In the data rows, zero lies at 7.5, halfway between 7 and 8.
Here are some points:
 6  4 13  8  8  9  6  6
 8 10  6  5 10  9  8  8
 6  8 10  4  6  9  7  8
7 8 8 6 5 7 6 6
 7 10  7  7 10 10  8  8
10 10  5  8  8  6  8  7
 7 10  6  8  5  5  8  7
11 12  6 15 15 11 14 11
7 6 7 8 7 5 7 5
 4  5 10  4  3  9  5  7
 5  5 10  8 10  7  9  5
 7 11  4  9  7  6  8  7
 6  4  9  5  7 10  5  7
11  5  8 11  8  6  9  9
 7 10  8  8 11  8  6  8
13 12  6 15 15  6 15 13
4 0 3 6 1 6 0 5
Then 25 other points, each followed by its number:
5 5 8 4 6 8 4 2 0
7 5 7 5 5 6 5 7 1
8 8 8 4 8 8 6 9 2
 4  6 11  3  6  6  5  7 3
12 14  0 12  7  3 11 10 4
 9 10  8  6 10  8  8  8 5
 5 13  8  2  7 11  3  5 6
10 13  6  8 12 10 12 10 7
9 9 5 5 8 9 6 8 8
 9  6  5 10  6  5  8  8 9
13 12  9 15 15 10 15 15 10
 8 15  5  6 13  7 11  7 11
 7  7 14  5  6 10  8  7 12
 9  6  7  8 10  6  7  9 13
 4  5 11  5  8  8  5  8 14
 9  8  7 10 12  6  9  9 15
 9 10  3 11  4  3 12  9 16
 9  4  8 10 10  9 10 12 17
 9  5  4 10  7  5  8  8 18
8 4 9 8 6 5 5 6 19
 8  6  8 10  8  7  9  9 20
 7  3 12  7  9  7  8 10 21
 6  6  7  9 11  7  7 10 22
 8  3 10  8  7  9  8  8 23
 6 12  6  7  6  8  6  6 24
Which two of these numbered points are nearest to each point below, looking only along the 2 directions in which the first points spread most? Their numbers follow each, nearest first.
 6  6 10 12  7  8  9  7 > 22 5
 6 10  9  2  5  9  6  7 > 6 19
13  6  8 15 13  8 12 12 > 7 11
 9 10  6  6 10 10  9  9 > 5 17
5 7 7 5 9 9 5 5 > 6 2
15  9  8 15 14  6 15 14 > 10 7
 8  6 11 10 12  7 10 10 > 17 5
 9  9  8  5  9  6  8 10 > 20 22
 7 11  7  8  9  6  9  6 > 13 20
5 5 9 3 4 6 4 7 > 0 3
 6  5 12  3  3  7  8  8 > 3 14
4 4 9 2 2 7 6 7 > 0 3
5 2 9 3 2 7 3 5 > 0 3
